One turn moves every row onto another: examples first, then more rows asked
seve: [-31  -2   0   4  -7 -11   1   2   9   2  10 -10  -5 -13  -3  -6  11  -5
  -3  13  -1  10  11 -14   6  -2]
fofof: [-16   9  -3  18   2   0  -5   5  -7 -10  -4 -14 -18   3  -1   4   2   7
 -10   6   6 -16  -1  -4  -7 -11]
gad: [-13  13   0   9   7  -5  -1   4  -5 -13   2 -10 -16  -4   2  -2   7   8
  -8   7   6 -22   1  -1 -13 -12]
logi: [-24  -5  -3   2  -8  -7  -2   0   9   5   6 -15   1  -9  -2  -1   4  -4
  -4  10   4  12  19 -11   8  -8]
sizul: [-11  11   0  12   7   0   1   1  -7  -9  -1 -18 -15   4   2   3   6   7
  -5   8   9 -21   2   1 -12 -16]
Ziv: [-10  13   7   1 -12   3  -4  -7   0  -4   9 -22   1  -7  14  -1  16   3
  -1   6   6   1   0 -17 -11   8]
lub: [-26   0   0  -3  -8 -15   3   0  10  -2  16 -10  -6 -16   1  -4  17  -5
   2   9  -1   6  14 -10   4  -1]
fupir: [-20  -4  -2  -3 -12 -14   8  -6  11   1  14 -15   0 -10  -2   3   9   1
   0  10   5  10  13  -5   9  -9]
pazi: [-27  -4  -2   4  -8  -9   5  -1   7   3   6 -12  -1  -9  -5  -5   7  -4
  -2  12   3  12  12 -13   9  -4]
Soz: [-17  10  -3  17   4   3  -5   5  -7 -11  -4 -14 -19   3   1   1   4   5
 -10   6   5 -17   0  -5  -6 -10]
Nif: [ -9  14  10   3 -18  -3  -2  -7   2  -5   6 -17   5 -10   9   2   7  13
  -8  11   9   3  -3 -14 -10   3]
Tun: [-17  -1  -2  -2 -11 -12   1  -2  11   2  16 -13  -1 -16   2   6  10   0
  -3   5   3  11  21  -5   3  -8]
Sito: [-25  -1  -4   2  -9  -5  -8   1   9   6  11 -14  -2 -14  -1   2   5  -6
  -4   9   1  13  20 -12   5  -7]
lapid: [-21   0   0  -3  -8 -12  -2  -1  11   0  17 -10  -6 -19   2   3  16  -4
  -2   6  -1   8  20  -9   2  -5]
Nize: [-14  11  -3  16   2   1  -7   5  -7 -11  -4 -12 -18   0   0   4   2   8
 -11   7   6 -15   2  -3  -7 -13]
vozen: [-16   8  -3  17   6   3  -7   7  -7 -12  -4 -13 -19   0   1   1   4   4
 -11   5   6 -18   1  -4  -6 -10]
lonof: [-12  14   9   4 -16  -1  -1  -8  -1  -2   9 -21   0  -7  10   2  11   7
  -2  12   7   2  -5 -17 -10   5]
lofi: [-25  -2  -1  -1 -10 -15   9  -5  10  -2  14 -14  -3 -10   0  -4  14  -2
   3  11   2   9  10  -9   6  -5]
kifeg: [-11  14  -2  11   3  -2  -3   1  -7  -7   3 -15 -18   1   4   7   4   8
  -5   9   7 -19   3   1 -11 -18]
tem: [-14   9  -4  16   5   2  -8   6  -7 -11  -5 -11 -18  -1   0   3   4   5
 -13   4   5 -16   3  -3  -7 -11]
pufet: [-11  15   0  11   2  -5  -4   7  -5 -11   3 -11 -18  -2   3   4   5   9
  -7   9   5 -20   2   0 -14 -15]
telar: [ -6  13   7   0 -10   3  -5  -6   1  -5   5 -19   4 -11  13  -3  15   4
  -8   3   9   1   5 -17 -13   7]
tonok: [-12  11   1   9   8  -2   3   1  -5 -12  -1 -12 -13   1   3   0   8   7
  -6   6   8 -22   1  -1  -9 -12]
vazit: [-28   0  -3   3 -10  -9  -7   4   8   4  11  -9  -6 -16   0  -3  10  -8
  -4  11  -3  10  18 -15   3  -3]
bon: [ -5  13  11   1 -12  -1  -3  -6   3  -4   4 -17   7 -14  11  -2  10   9
 -12   6  11   2   4 -14 -12   5]

Ziv turns into bon
tem turns into fofof
Now these:
gad turns into kifeg
seve turns into Sito
Tun turns into lofi

One turn moves every row onto another: examples first, then more rows asked
sazu: [  1   7 -23  -6  -9 -10   6  -5   7   6   9  -2   5   2   2  -3  11   3
 -10   0   4  -1  11  -5  -4]
feto: [ -2  15   5   3 -13  -5   6 -10   2   6   9  -2  13   4   4  -6  -4  -6
 -11   2  -8  -4  -6  -4   5]
zor: [ 15   7   5  -8   1 -15  -7   0  -2  19   0 -13   4   7   7 -11   9   1
   9  10  10 -13   4  -5  -2]
sesu: [ -4   2  -9  -6  -8  -9   3   0   9   8  19  -5  13  -6  -6 -11  12   9
  -4   5  -1  -2   5 -12  -3]
nime: [19  9 18  2  1 -5  6 -5 15  3  7 -4  5  0  0 -5  9  1 -2  3  7 -4 -6 -3
  1]
refaf: [ 12   6   9 -20  -1   3   1   3  -7  10   0 -13   0   8   9  -7   0   5
   1  -7   6 -11   1 -11   4]
kato: [ 12  10  18  -2  -8  -3   4  -2  -2  16  10   0  14  -2   5  -7  15   8
  -8  12  -3 -10  -6  -4   3]
remuz: [  9   1   3  -3  -8  -1   0   0  -3  11   4 -16   3   4   7   1  25   5
  13 -13  -1  -2   5  -5  -6]
Fam: [  3   7  10  -9 -10  -8   8  -3   1  11   3 -16   6   1   0  -3  20   2
  15 -11   0  -8  18  -3  -3]
Vad: [ -3   8  -5 -14 -17   2  -1  -4   5  -2  17  -2   0  10  15  -4  10  -3
   8  11   1  -7   1  -7  -5]
mol: [  0   2   9  -7 -14  -5   6  -3  -1   8   0  -4  17   4   9  -5  17   0
  11  -2   7 -11  18   0   2]
pul: [ 17   5  -2   5 -15 -12   7  -6  -5  10   1 -12   5   3  -1  -1  14  11
  -3   7   4  -9 -11  -9  -4]
pobi: [ -3   8   5 -15 -15  -2  -8  -3  -3  13  12 -12  -1  14  16   2   7  -8
   5  -1  -5   2   1  -4  -8]
mef: [  6  13  -2   4  -4 -13   1   2   3   7  17  -3 -10   2   3   3   9   6
   5   5   9  -8  -2 -12  13]
soke: [ 12   7  15   6  -2 -12   8 -10  10   9   3 -12  10   4   1  -2   4   5
  -9   3   1  -3  -4 -10  -9]
Lelel: [ -2  17  -6  -6 -13  -4   2  -7  -4   3  20  -4   4  12  11  -4  14  -8
   8 -10   1  -2  -7 -11  -8]
poma: [  4  11  12  -3   2  -7   1  -9   0  24  -2 -16  10   9  11 -11   9  -1
  -4   2   2   2   8  -5  -7]
lotu: [-14  14   2  -2 -17  -4  12  -8  -4  -2  11   1  11   1  -4  -2  10   0
  -4  -5   1   0  -5 -13   6]
Vuvu: [ 10  15  23 -12  -7  -4   7  -5   1   5   2  -6   3  -3   3 -12  18  -4
 -15  -3   7  -6   8   0   2]
vukez: [  2  18 -10 -11  -2  -8  -7  -1   6   6   7   2   4   3   0   3  21  -8
 -10  -7  10   0   8  -3   0]
Bip: [ 15  12   2  -3 -14 -12  10  -9  -1  -2  -7 -17  -4   1  -3  -6  15  -2
  -9  -8  14  -5   2  -7  -4]
Rarob: [ 11   9  12   4  -2  -3  11 -13   8   6   1 -12   9   1  12 -10   8  -5
   5  -6   5   9   7 -15   0]
Vud: [ -4   6  -4  -4  -9 -19  -5  -6 -12  12   0  -9   5   3   6  -1   8  -6
 -13   2   5  -1 -13  -7  -6]
Nuteb: [ 14  16  -3 -11 -15 -12 -10  -3   1  11  14  -7   8   1  -4  -6   9  -7
  -8  -6  -1  -2  -7 -11  14]
mepev: [ 10   9  11 -15   0  -3  13  -1  -8  12   3  -3   5   3   7  -5   0   3
   9 -10   6  -7  -5 -16   8]
Zegot: [ -5   5   2 -12 -15 -14   8  -3  -2   1   8  -6   8  -1   1 -13   7  -6
  22  -2   8   5  -2   2   1]
pamuz: [ -7   2   3 -12 -15   1   1  -8   3  -1   2  -9   5   4  14  -4   5  -5
   8   3  -1  12   2   3  -3]
kize: [ 21   5   5  -1  -1 -11   1  -4   5   2   3  -8   3  -2   7 -11   8  -4
  17   2  12  -5   3 -14   5]
gipi: [ 13   4   9  -2  -3 -20   7  -7   3  14   1 -13   2   8   3  -5   7   1
 -13   3  12  -9   0  -4 -13]
Fezu: [-17   6  -4  -8 -14  -5   2  -4 -11   6   3  -9   6   5   2  -8  15   5
 -16   0   5   2  -4  -2  -5]
zes: [ -1  12   5 -15 -14 -16  -1   2  -8  15  16 -10   3   8   3  -6   9 -10
  18  -6   5  -5  -4  -5  -4]
ruk: [-13  11   2 -23  -9  -7   1  -4   2  -1   6  -7   5   0   5 -10  16   1
   9  14   1  -1   5   3  -7]
zelug: [  5  15   8 -10 -14   1   9  -2  13   2  15  -7  -6  -6  -6 -13   3  -7
   0   5   3  -2  -1  -2  11]
tovu: [  6  -5   3  -1 -11   2  -3  -1  -3   9   3  -5  14   7  17  -2  21   3
   9  -5   6  -5   6  -2  -1]
Sinu: [  4   8  -1 -11 -14 -22   4  -7  -2   9   9  -8  13 -10  -8 -10  10  -3
  -8  -6  -1   7  -5 -15   9]
vonol: [-12  19   1 -15  -6 -14   6  -7  -6   4   9  -9   6   1   2 -10  20  -4
   9  -8   2   5  -4  -1 -10]
Bafe: [-15  10   8   1  -1 -13   0  -4   1   4   3 -15   3   1   4 -14  11   4
 -15  -1  10   6   8  -3   3]
Muli: [ -2   9  -6 -20 -11  -4  -5   7  -8   5  10  -7 -12   1   0  -6  18   4
  -8   3   5  -7  -2   2   2]
Fopel: [  2   4  -5 -17 -19 -14   7  -8   3  13   1  -9   6  -7   0 -10  10  -2
 -15   7   4  12   3  -6   7]
roza: [  3   4   6 -17  -5   4   4  -1  -5  10 -10 -18   5  10   6  -9   1   8
  -1  -1  11  -1  -1  -8   1]
Semes: [ -4   7   5  -5   0 -11  -7   5  -1  12  12  -7  -8   1  11  -8  10   8
 -11  11   5  -5   6  -1   7]
takud: [ 20   7  13  -6   2 -14   7  -2   7   8   3  -5  -2   2   2  -9  12  -3
  -6   3  19  -9  -1   2  -3]
rig: [ -6  17   2   9  -6 -15   7  -6   5   0   7 -11   1   2  -3  -3   9   2
  -1  -9  13   2   1 -15  10]
dit: [ 12  11  -7 -16 -20  -4  -6  -2   6  16   7  -7   3   5   1  -6  11  -5
 -16   6   5   3   1  -3  12]
veze: [  2  17   0 -12 -15  -2   6   1   0  -3  17   3  -6  -3  -6   1  12   0
   3  -2   0  -9  -1  -9  11]
Sefe: [  1   7   8 -12  -4  -2  17  -4  -6  12  -8  -9  11   5   3  -5   2   7
   7  -5  11   2  -7 -13   4]
Vafud: [ -3  13   2 -13  -1  -7  -9   3  10   8  18  -1  12  -5 -10  -6  23  -2
  -4  -2   6   0   3 -11   1]
fitut: [  4   6   2 -17  -9 -13  -1   2  -1   9   6 -14 -13  -7  -4  -9  16  -8
  -4   4  16   0  -9  -5  -1]

refaf turns into roza
kize turns into zor
rig turns into mef
Now these:
lotu turns into veze
ruk turns into vonol
Vafud turns into vukez
Bip turns into pul
Sinu turns into Nuteb
zes turns into pobi
fitut turns into Vud
gipi turns into soke
mol turns into Fam

